In the rows, zero is written as 128.
Where one turn sends some rows of the set: a few examples, then the rows asked
gil: [ 86 140 140 119 107 129 122 123  97 154 134  95 132 142  73 127 114 157
 131 125 120 141 120 111 127 133 159 127 120 137 135 168  93 119  81]
neku: [110 138 107 118 118 127 131 132 117 119 155  82 144 148  85 120 128 143
 141 126 143 128 121 105 124 148 158 129 141 150 143 162 122 146  80]
lafat: [134 126 113 117 109 109 104 129 114 148 155  85 120 149 103 126 121 166
 141 163 136 138 138 110 121 152 138 113 162 140 141 152 120 136 108]
poz: [ 76 134 123 110 109 130 124 114 113 148 133 107 120 135  78 135 118 154
 125 134 123 145 125  94 134 133 179 125 119 123 128 173  94 129  80]
sigo: [136 131 104 119  92 105 118 133 120 148 154  98 127 139 100 117 108 154
 141 153 136 141 136  95 116 159 130 117 152 144 136 169 113 137 105]
zar: [135 128 120 127 137 119 107 108  99 136 142  97 119 155 108 139 136 173
 139 161 135 151 123 131 118 138 156 130 137 135 156 130 118 127  84]
Zevi: [108 123 104 139  82 135 119 124 116 141 152 144 120 128  95 112 118 152
 145 125 132 146 126  83 120 131 142 137 111 126 144 171  89 124  77]
difa: [137 133 115 120 107 107 112 126 118 153 152  89 123 147 103 129 116 162
 142 161 141 139 132 108 116 159 143 113 164 142 137 156 117 134 108]
gik: [ 91 135 108 137 113 125 122 132 102 149 146 141  97 158 130 123 141 175
 151 166 132 140 120 107 119 124 138 113 123  95 147 142  97 137 100]
Ziriv: [ 81 137 109 111 107 132 117 117 119 137 134 112 119 130  95 135 115 156
 114 132 130 148 121  88 138 135 188 130 123 121 124 172  97 132  82]
mumab: [ 95 122 109 137  91 147 116 118 117 144 147 147 110 136 101 118 126 168
 138 122 133 154 106  96 132 117 150 133 108 121 148 164  92 123  78]
Kofut: [ 97 136 141 114 108 123 123 131  92 156 132 101 141 149  88 121 120 155
 140 121 116 149 114 128 118 134 139 125 129 138 146 159  98 114  78]
paku: [136 128 121 120 122 117 104 118 106 142 148  86 116 155 107 130 134 170
 136 168 137 143 129 124 118 149 145 121 156 144 146 137 122 134 100]
leke: [ 92 141 111 139 104 125 111 120  99 145 131 146 118 157 115 118 137 179
 143 162 130 151 126 118 129 128 144 119 119 100 142 131  79 142  99]
nosa: [ 95 129 108 140  89 150 120 121 124 146 144 145 114 134 104 115 128 163
 138 122 135 151 111 100 136 120 155 138 106 123 150 160  88 123  75]
Donon: [127 137 111 132 115 121 118 142 116 131 139 120 121 150 151 113 124 152
 128 162 145 151 119 116 125 138 152 120 138 116 154 134 115 131 129]
kemo: [126 137 116 135 112 121 120 139 110 129 140 122 120 152 149 113 121 153
 129 162 148 152 117 119 125 136 144 120 142 123 149 127 120 134 125]
dev: [ 93 132 112 136 122 135 136 143 114 143 146 135  94 156 136 121 145 167
 155 166 137 135 117 103 115 129 141 120 121  99 145 146 108 135  96]
boze: [ 82 141 105 115 113 131 116 116 118 140 132 114 116 128  98 136 123 157
 118 132 128 150 128  87 136 132 194 131 119 122 126 171  98 136  86]
beb: [113 142 101 123 111 117 105 131 122 128 135 129 112 139 158 113 131 156
 119 151 142 159 123 104 128 136 168 123 134 122 145 142 120 137 116]
sifo: [ 94 169 119 124 112 128 136 156 116 125 132  93 146 138 126 115 132 160
 130 142 128 150 132 100 125 146 144 118 121 129 128 130 117 142 100]
fogal: [ 90 139 117 135 113 128 121 128 106 151 139 149 103 157 126 122 142 171
 151 171 135 144 124 110 123 126 138 114 121  95 143 140  96 138  96]
Fama: [ 93 128 111 134  94 151 114 116 115 144 148 142 108 139 103 112 129 171
 139 121 136 151 113  98 131 115 155 136 104 119 148 156  85 121  79]
lugod: [104 137 117 128 129 123 141 146 132 122 151  78 125 158 101 125 136 143
 153 137 140 130 120  95 124 144 151 138 138 141 136 158 126 142  81]
Tiba: [115 133 101 139 101 139 123 129 127 125 162 106 128 131  91 125 139 177
 152 145 133 144 140  93 117 138 146 138 117 133 129 128  94 144  58]
sasag: [109 136 109 117 120 123 134 126 125 122 156  83 140 154  83 124 129 140
 146 127 140 129 128 109 127 151 159 130 139 146 135 162 118 146  79]
nako: [140 129 107 123  99 107 115 133 122 151 160  96 125 140 103 117 108 155
 146 149 142 136 137  99 118 157 133 111 154 142 135 163 116 139 104]
Popu: [ 99 135 102 135 100 117 113 115 101 140 118 131 142 156 105 120 132 184
 144 151 126 159 125 124 139 135 146 126 113 116 141 132  77 142 105]
fesi: [ 77 138 129 117 108 129 121 114 108 149 135 103 126 136  81 137 112 160
 124 132 125 136 120  96 129 135 179 129 120 130 128 174  90 125  82]
meli: [122 133 128 121  93 139 113 128 109 141 148 125 114 119 135 117 120 170
 108 141 128 159 125  97 104 130 146 127 118 139 138 135 117 110  81]
Vok: [ 98 131 119 138 122 124 137 147 114 142 148 133  89 157 134 121 145 167
 156 163 137 137 116 102 114 126 139 119 128 102 144 145 108 135  89]
viv: [109 138 110 119 116 128 128 128 122 126 152  80 145 149  75 123 132 141
 137 129 137 129 128 107 130 154 156 129 138 146 142 159 118 144  80]
nogok: [129 133 113 131 119 122 119 139 115 126 145 125 117 151 149 108 125 153
 126 156 148 154 122 114 127 138 144 125 134 117 150 129 118 133 125]

paku -> leke
fesi -> lafat
Now find these:
sasag -> Donon
sifo -> meli
neku -> nogok
lugod -> beb
Vok -> boze
poz -> difa
zar -> Popu
viv -> kemo
nako -> dev

Where one turn sends some rows of the set: a few examples, then the rows asked
fod: [113 147 107 127 106 132 143  99 150 144 132  89 109 123 126]
todat: [134 114 149 121 111 129 124  97 154 122 140  87 108 169 134]
tedot: [137 136 133 152 102 132 128  88 154 142 139  75 123 163  99]
Boli: [144 139 134 130 107 139 124  91 160 106 133  83 122 165 116]
nif: [124 123 141 121 122 161 161  92 140 153 133  88 148 153 102]
Gasat: [133 122 150 117 123 167 153 102 137 139 117 101 147 156 118]
Zife: [124 136 129 161 108 137 137 101 142 158 139  75 118 147 110]
Ner: [128 124 142 106 124 163 155 101 145 134 114 107 145 146 124]
mugit: [123 122 128 114 117 161 144  99 140 133 107 104  89 158 136]
mir: [140 142 132 130 100 138 139  87 146 170 126  77  97 146 145]
Fon: [139 126 140 115  98 125 130  84 153 157 134  84  96 160 142]
Zale: [114 156 106 121  98 134 146  92 146 142 137  90 115 129 125]
git: [135 118 143 143 123 164 138  96 152 139 105  93 101 170 118]
Muf: [133 136 130 110  98 140 129  99 130 111 141  90 110 167 132]
Medad: [124 138 133 160 108 133 138  92 155 156 140  78 125 149 107]
vodur: [142 129 147 105 117 164 159  80 146 164 121  87 135 157 126]
deve: [119 133 117 136 118 165 144 103 139 118 110 101 109 157 106]
nevep: [117 145 107 112  94 129 137  95 140 128 141  93 112 141 117]
gug: [132 136 138 126  99 134 141  86 144 173 135  83 100 152 147]
kuve: [140 127 149 107 121 167 153  95 143 142 110 102 141 155 130]
Gedep: [121 129 129  95 121 156 163  87 152 147 125  98 138 138 119]

Fon -> nevep
deve -> git
Now find these:
nif -> vodur
gug -> Zale
Ner -> Gasat
mir -> fod
Muf -> Boli

Where one turn sends some rows of the set: a few examples, then the rows asked
Patu: [110 142 146 131 125 110 130 145 126 132 134 134 128 117 158 153 136 133
 110 140 130 125 131]
marub: [138 141 152 140 118 138 146 130 113 140 115 135 116  99 121 125 106 118
 123 132 139 131 139]
kanen: [143 122 139 117 121  99 152 129 138 132 136 120 122 132 125 113 103 123
 140  97 136 121 130]
Pud: [124 125 122 139 143 124 118 138 123 136 137 157 116 132 137 137 125 148
 102 106 122 148 105]
mafod: [151 125 146 141 135 145 136 159 123 134 142 144 135 119 122 137 149 116
 139 119 127 136 111]
mupi: [145 119 157 143 134 141 143 156 129 128 146 144 125 132 124 145 147 113
 135 121 122 142 120]
Fum: [135 156 148 104 124 110 135 113 140 154 143 139 123 132 125 124 146 124
 131 121 135 143 124]
Sanep: [119 121 114 109 151 140 127 138 133 118 107 139 121 118 156 115 136 125
 116 122 117 129 119]
fira: [111 140 149 141 133 114 133 142 122 127 142 140 115 127 159 144 129 135
 113 146 128 132 123]
vuve: [133 132 104 120 146 105 139 127 129 117 135 141  97 134 120 123 106 108
 118 133 128 124 123]
Buf: [123 116 150 135 137 122 119 139 145 137 143 122 123 126 123 109 114 139
 144  98 155 121 123]
Tefi: [108 123 126 122 124 134 133 127 121 119 130 136 132 114 137 103 117 113
 134 104 128 119 159]
Gire: [124 122 110 132 137 133 129 120 123 157 134 143 129 136 136 154 101 136
 122 132 142 117 116]
zosak: [143 152 154 105 120 106 141 118 140 133 136 142 122 136 119 131 148 120
 132 116 135 138 130]
zome: [ 96 123 114 139 126 133 133 133 143 110 147 145 119 124 130 155 111 115
 125 125 133 134 134]
nek: [135 151 149 136 118 138 138 128 119 126 114 146 116 101 119 122 116 117
 129 123 149 125 143]
sevil: [131 108 122 127 126 142 138 127 115 123 118 139 124 145 152 108 130 122
 112 121 122 144 141]
Sivir: [126 118 100 118 146 135 135 106 133 152 118 133 123 119 119 132 138 121
 120 135 134 113 115]
timiv: [131 107 130 129 153 138 138 131 142 154 157 127 141 129 121 149 115 113
 117 124 128 109 127]
lome: [127 115 138 136 139 120 133 120 131 132 135 108 122 131 151  91 128 122
 134 115 134 128 141]
zet: [129 138 134 123 141 155 127 118 137 132 126 123  92 125 121 135 113  93
 127 107 127 126 130]
Butu: [143 139 131 114 117 104 129 120 124 131 119 136 137 131 114 128 127 127
 115 121 120 154 102]
bug: [115 140 135 120 149 133 136 145 142 132 128 156 112 124 127 100 130 118
 136 152 129 116 120]
nase: [126 109 152 136 128 129 135 136 157 150 142 129 115 130 114 138 119 120
 116  95 132 143 106]
Gizul: [131 111 147 123 129 117 121 139 145 127 128 147 123 120 114 135 119 148
 104 101 150 123 108]
ful: [133 123 122 104 138 120 141 120 117 133 145 105 147 140 122 147 123 124
 127 119 138 117 123]
pavo: [130 130 105 123 140 149 134 122 116 144 133 121 131 120 114 142 131 128
 131 110 140 123 153]
puv: [127 122 132 118 127 111 140 142 147 139 135 126 116 105 128 102 127 118
 123 135 116  97 110]
Dida: [141 123 123 128 148 132 143 130 162 108 140 131 124 122 135 150 131 126
 140 115 113 117 110]
Kap: [144 117 137 124 149 140 123 145 144 144 140 135 127 109 138 134 145 107
 123 116 104 150 139]
Mugut: [116 130 133 113 141 126 141 153 137 141 131 157 123 133 117 106 128 117
 138 152 119 118 128]
Gira: [113 127 131 122 113 122 116 148 102 132 146 136 126 127 159 133 114 130
 142 126 127 133 126]
lenup: [122 147 134 136 110 146 130 148 146 152 126 140 119 117 110 128 103 132
 126 108 132 133 142]
Ditu: [130 146 132 131 128 125 121 100 118 117 153 139 120 137 124 139 124 127
 136  97 118 120 116]
geki: [132 109 129 111 131 138 130 138 144 130 119 164 120 136 133 132 133 137
  91 111 126 139 133]

Dida -> vuve
kanen -> Pud
Now find these:
mafod -> Mugut
lenup -> Kap
sevil -> Buf
zosak -> fira
timiv -> Sivir

Where one turn sends some rows of the set: a few examples, then the rows asked
J: [109 140 148 121 143 139 130 164 128 122 109 118 130]
K: [109 140 149 119 141 145 129 161 129 120 109 123 129]
P: [122 121 131 130 171 109 109 142 160 111 120 113 142]
H: [126 105 122 152 141 120 138 152 143 136 110 117 132]
G: [119 121 143 129 181 108 117 141 156 113 112 124 143]
R: [103 142 144 120 145 139 126 161 132 124 112 121 132]
Y: [133 144 133 117 138 136 113 118 156 109 101 142 127]
Z: [124 111 130 161 147 122 143 141 141 134 102 124 133]
V: [133 139 136 125 129 106 155 143 137 117 120 146 116]
U: [135 141 133 115 143 139 108 121 156 109 102 138 128]
F: [146 108 140 136 167 136 137 130 147 110 133 132 106]
M: [139 139 138 121 132 102 153 139 137 114 116 143 115]
A: [118 119 130 129 171 101 116 153 155 105 112 125 145]
E: [134 142 141 117 135 104 155 140 134 114 117 145 118]
W: [153 111 124 131 164 127 136 134 146 114 138 125 111]
D: [128 106 116 154 139 123 137 136 132 132 105 123 132]
S: [135 139 131 113 143 138 109 118 154 111 110 146 128]
N: [138 113 129 128 168 135 132 134 146 106 136 122 101]

Y -> E
W -> H
Now find these:
J -> U
R -> S
A -> N
Z -> G

